rotation steps, each row followed by its count of steps:
The counts run from 0 to 391.
[156 134  79 108 104 107 101 100 173 146 156 116 166 136 162 138 104 130
 136 135 118  86  96 166 161 129 122 164 151 121 148 140 124 130 125 105
 125 119 114 132 140 157 161 134  99 101 138 101 177 163 131  95 165 149
  89 170  72 158 172  87  89 113 161 159 144 135 156 141 102 121 147 119
 164 136]
298
[115 129 129 125 102 128 125 108 150 116 163 133 138 112 173 142 108 153
 104 152 147 144 103 110 137 109 123 193 146  88 151 128 138  87 125 136
 120 175 139 180 163 164 136 163 107  85 150 102 146 137 108 103 185 117
  89  99 105 135 173  82 128 135 101 108 138 154 149  72 144  97 140 153
 137 116]
3
[138 163 109 147 130 133 124 130  97 128  99 101 106 108 112 165 155 155
 136  75 133 157 136  87  44 110 149 123  88 130 163  96 108 119 136 165
  78 152 128 148 102 124 155 139 133 159 160 136  99 129 146 162  99 129
  88 139 149 109 118 141 150 146  97 122  98 146 144 161 144  96 112 151
  76 159]
243
[ 83 153 139 114 117 163 165 146 122 145 115 129  75 121 147 126  85 114
 104 137 153 153 135  86 127 108 167 108 103  86  92 110 132  93 115 135
 155 151 125 134 118 115  94 151 150 154 138 149 104  95 131 150  96 108
 165  77 142  89 110 135 142 147 114  69 129 118 152 114 146 123 102 159
 103  87]
384
[126  81 165 134 121 110  71 104 114 126 159 159 151 170 111 137 116 106
 143 160 125 105 176 171 119 147 116  84 156 141 116 145 145 129 159 137
 133 133 107 127 107 136 160  97 122 116 118 109 141 135 121 159 122 107
 131 126 198 156 112 133 138 100  94 169 119 127  37 116 182 168  96 113
 145 125]
194
[179 125 136 135  94 113  87  92 150 165 164 107 122 116 137 151 109 119
 133 152 164 191  83 112  93 115 134 153 168  79  89 141 157 112 101 139
 130 163 151 140  99 165 184 140 131 138 166 129 132 150 110 130 112 106
 113 150 114  89 202  93 124 155 119 104 110 163 105 129 144 125 135 105
  98 118]
12
[115  97 167 138 146  98  94 100  84 123 164 130 117 179  85  99 151 119
 143 153 120 153 151 121 108 154 109 110 137 129  91 153 115 138 130 155
 124 151 145 134 131 149 143 101  93 111 118 141 117 120  97 133 124  92
 155 107 188 129 126 146 128 132 102 108 103 131  31  91 154 147 125 105
 152 114]
186
[136 116 138 123 120  90 113  76  97 122 188 163  86 172 125 120 110 120
 118 113 143 109 180 100 127 142 118  80 112 110 140 162  89 143 142 144
  89 167 143 130 152  99 155 122  91 129 132 151 103 134 101 158 132  97
 109  95 186 113 123 130 158 135  96 115 118 128  66  99 155 130 100 114
 161 111]
191
[ 96 148 126 132 129 131 133 151  95 139 132 142  46 121 143 100 115 101
 117 138 144 142 136 121 131 119 153 101 115  78  92 129 123 114 102 165
 164 156 144 156  95 132  76 123 123 168 131 154 117 114 132 175  92 110
 170 138 145  94 107 117 126 147 123  72 122 144 150 127 132 136 106 120
 150  82]
372
[ 84 159 103  84 140 139 136 161 114 150 104 130 125 110 120 123 150 107
 175 124  83 117 115 171 154 125 162 104 128 137  78 119 134 124 107 165
 182  96  90 114  58 127 104 124 143 168 129 150 140 148 146 173  81 157
 166 146 116 117 104 146 105 152 192 144 112 143 147 166 126 161 107 127
 154 141]
84
[109 161 124  93 124 141 126 148 126 114 145 110 165  97 123 169 118 119
 152 112  70 121 133 173 139 122 131 103 126 134  97 145 131 112 101 116
 175  90  88 119 126 162 154 152 188 153 106 112 152 161 152 151 110 197
 121 138 138 142 126 161 116 148 175 153  85 159 125 166 121 137 106  82
 140  83]
59
[ 90 136 138 135 127 154 153 153 179 162  88 122 148 182 153  98 117  86
 134 172 150  95  91 155 126 125 125 129 172 154  96 119 150 122 135  76
 158 107  82  90 114 129 108 120 135 120 147 105 150  96 151  98 138 100
 179 125  89 143 105 121  88  85 103 169 140  73 130 149 127 147 142 162
  90 125]
130
[111 168  97  81 140 133 140 147 112 153 122 119 106 120 111 109 150 125
 172 113  92 145 119 156 151 137 174 107 101 123  84 122 129 131  89 175
 156 111 119 133  65 114 107 131 139 175 123 164 121 139 133 173  79 135
 159 144 116  99 113 157 112 169 187 117 106 134 153 157 118 146 114 113
 152 138]
83
[113 150 122 141 147 144 119 148 111 127  82  99 142 100  91 139 196 166
 170 124  95 184  98 131  49 125 124 181 128 148 137  88 146 113 138 168
 115 148 129 158  80 169 133 127 120 116 151 116 125 135 136 127 109 132
 120 144 129 138 122 125 124 138 117 150  95 143 117 154 140 111 154 156
 111 173]
251
[177 144  92 118 121 103 115  78 153 166 164  80 117 150 128 116 124 139
 159 122 149 155  82 119 146 132 137 152 128 117  97 134 114 154  93 139
  92 142 150 124 133 138 169 139  88 123 161 151 147 149 102 119 160 127
 121 170  71  94 191 118  89 172 185 108 140 121 149 143  95 130 148  94
 143 152]
301
[138 149  94 106 119 151 106 136 120 138 132 102 127 115  99 145 153 122
 158 107  90 160 119 155 127 150 119 118 122 126  81 146 150 147  86 144
 170 132 124 113 109 160 156 131 202 137  92 148 115 149 147 179 103 168
 124 176 121 106 120 184 136 162 168 125  84 134 110 191 101 146 121  74
 110 117]
64
[101 104 154 140 153 136  90 144  83  89 128 132 151 119  82 149 157 152
 156 133  85 147 148 146  69 137 108 115 129 152 128 123 135 109 146 174
 126 147 116 158 109 171 134 103 139 113 110 100 113 121 134 154 115 134
 130 119 208 180  97 163 142 126  95 156  83 143  68 127 182 127 114 117
 129 133]
213
[ 96 154 141 136 114 145 147 159 102 148 125 126  70 115 140 112 113 101
 112 139 152 155 122 107 102  96 167  95 109  96  73 110 145  94 103 138
 159 145 126 129  96 138  99 147 160 180 144 146 106 100 143 153  74  98
 176 104 140  77 113 136 122 146 107  81 116 125 137 138 145 129 103 138
 102  88]
385
[155 138 100 116 108 131 128 124 178 154 113 110 185 117 157 175 122 144
 135 123 132 106  93 156 108 106 148 170 150 151 161  99 146 110 158 121
 114 120  91 128  93 136 171 133 123 118 171  85 167 143 143 103 132 147
  78 147  86 147 140  93  98 100 125 171 136 129 164 156 151 120 132 166
 102 172]
272
[166 139  87 112  89 129 124  76 167 143 166  90 130 156 154 129  85 139
 132 127 160 131 107  97 155 137 147 132  99 117  85 139 124 150  85  97
  95 126 133 112 179 137 183 145 129 107 120 144 153 115 125 130 172 142
 119 155  90 118 173 126 110 172 168 106 148 108 165 162  93 113 128  79
 124 125]
313
[ 90 150  98  80 126 186 158 155 154 147  88 130 152 117 148 139 103 123
 139 128 101  97 134 173 173 139 149 134 120 136 113  97 152 116 121 118
 182 117  82 123  94 100  92 136 175 132  88 126 144 116 160 146 133 149
 147 128 105 153  80 146 117 116 167 155 128  86 183 167 121 154 110 142
 113 144]
92
[ 66 154  90 100 137 181 171 163 155 137  83 124 119 112 153 100 128 112
 125 138 108  91  98 166 165 150 117 153 140 142 129 118 149 112 113 100
 163 123  95 123 114 115  60 138 139 119  88 128 129 109 151 119 147 138
 161 133 108 163  84 136 129  91 143 150 128  76 183 160 100 128 139 161
 122 141]
105
[123 104 124 132 114 125 108 135 153 123 154 139 150 101 166 143 113 149
 114 163 137 142  96 140 129 107 114 210 165  98 145 126 166  80 127 132
 132 164 126 179 134 181 129 141 110  86 142  83 164 133 108  96 165 116
  93 118 120 162 169  71 121 114 104 132 135 155 135  88 159 101 141 160
 144 118]
2
[ 93 161  87  63 123 170 170 122 136 139 128 127 100 105 133 127 124 150
 143 104 114 127 139 138 192 144 149 132  94 102 112 114 127 116  93 152
 145 154 117 139 106  76  98 155 137 140  90 175 117 146 117 173 137 135
 130 122 118 118 118 145 136 157 194  97 134 107 177 118 104 139 109 142
 155 140]
81
[112 117 160 123 127 112 138  81 132 156 150 129  94 217 125  85 108 105
 128 148 170 140 121  89 138 131 136 112 139 120  88 145 124 138 128 116
 101 137 131 108 162  95 128 125  75 124 153 144 111 112 103 104 147  70
 156  74 142  90 158 132 119 133 109 102 149  98  84  94 130 137 121 142
 126 116]
159
[ 80 175  76 105 120 142 173 140 153 154  95 136  56 141 175  80 131 100
 116 112 137  76 112 130 166 138 124 130 111 115 149 130 107 129 113 114
 142 142 113 119 116  88  74 135  99 148 141 147 112 122 133 131 132 102
 144 131  96 112  98 127 122  98 134 101 158  95 183 135 100 130 112 182
 145 133]
113
[147 111 137 162 113 115  82 134 133 146 141 109 128 116 145 125 150 126
 134 163 141 185  81 131  76 121 113 181 189  96 104 142 167  98 110 150
 160 174 155 175  96 209 130 132 121 110 168  99 146 140 119 113 140 105
 127 155 114 118 173  83 114 140  96 112 112 153 103 126 146 110 160 119
 114 126]
0
[122  79 157 119 121 134  87  98 120 107 167 164 151 169 116 151  91 119
 133 144 129  99 191 163 141 150 114 105 154 134 128 142 141 112 170 127
 113 145  94 144 129 113 154 111 133 103 103 104 136 122 116 157 151 103
 117  97 184 180 110 124 143 106 110 161 122 126  61 100 182 161  92 123
 141 118]
195
[147 138 111  83 107 140  96 119 157 149 157 112 163 119 101 178 119 111
 171 139  99 148 127 182 143 135 140 126 157 121  70 138 167 122  94 131
 173 119 106 122  86 151 177 138 179 143  99 126 148 151 131 160 119 164
 122 154 123 129 147 149 115 156 189 138  92 150 107 161 135 168 112  75
 126 117]
52
[103 147 132 137 110 170 134 148 125 158  95 131  58 128 149 111 118  96
  99 139 162 173 120 102  89 132 111 134 126  89  92 116 168 102  99  98
 159 175 132 124 107 129  93 150 176 157 130 139  88 111 150 151 102  90
 149 119 133  79 106 140 148 125  92  79 126 100 136 136 124 124 126 152
  76 106]
391
[102 154 126 128 108 173 162 138 136 149 107 136  55 124 168 122  93 105
  78 132 158 131 136 109 118 122 129 122 124  74 130 112 157  90 120  92
 151 180 123 144 132 114  93 160 181 157 120 136  87 105 149 148 126  95
 129  99 133  91  99 140 155 118  88  87 135  98 152 132 125 121 100 160
  81  93]
390
[ 79 115 150 118 119 175 135 176 130 150 108 149 131 117 158 144  81 108
 121 177 134 132 140 152 149 122 152 120 155 112  84  96 181  75 130 131
 191 142  96 155  88 147  84 132 163 127 104 118 145 102 142 137 106  99
 171 108 139 138  98 109 117 116 115 136 129 113 142 130 176 165 115 148
 110  99]
381
[ 96 175  58  75 118 140 145 120 129 119 150 125  94  93 155 127 122 130
 123  91  93  88 153 161 177 161 102 117  92 110 153 143 113 127  88 122
 164 141 118 135 135 102 105 146 161 152  88 143 109 154 130 181 145 165
  88 139 121 133 105 154 149 120 176 121 112 125 170 142  95 136 106 121
 167 115]
74
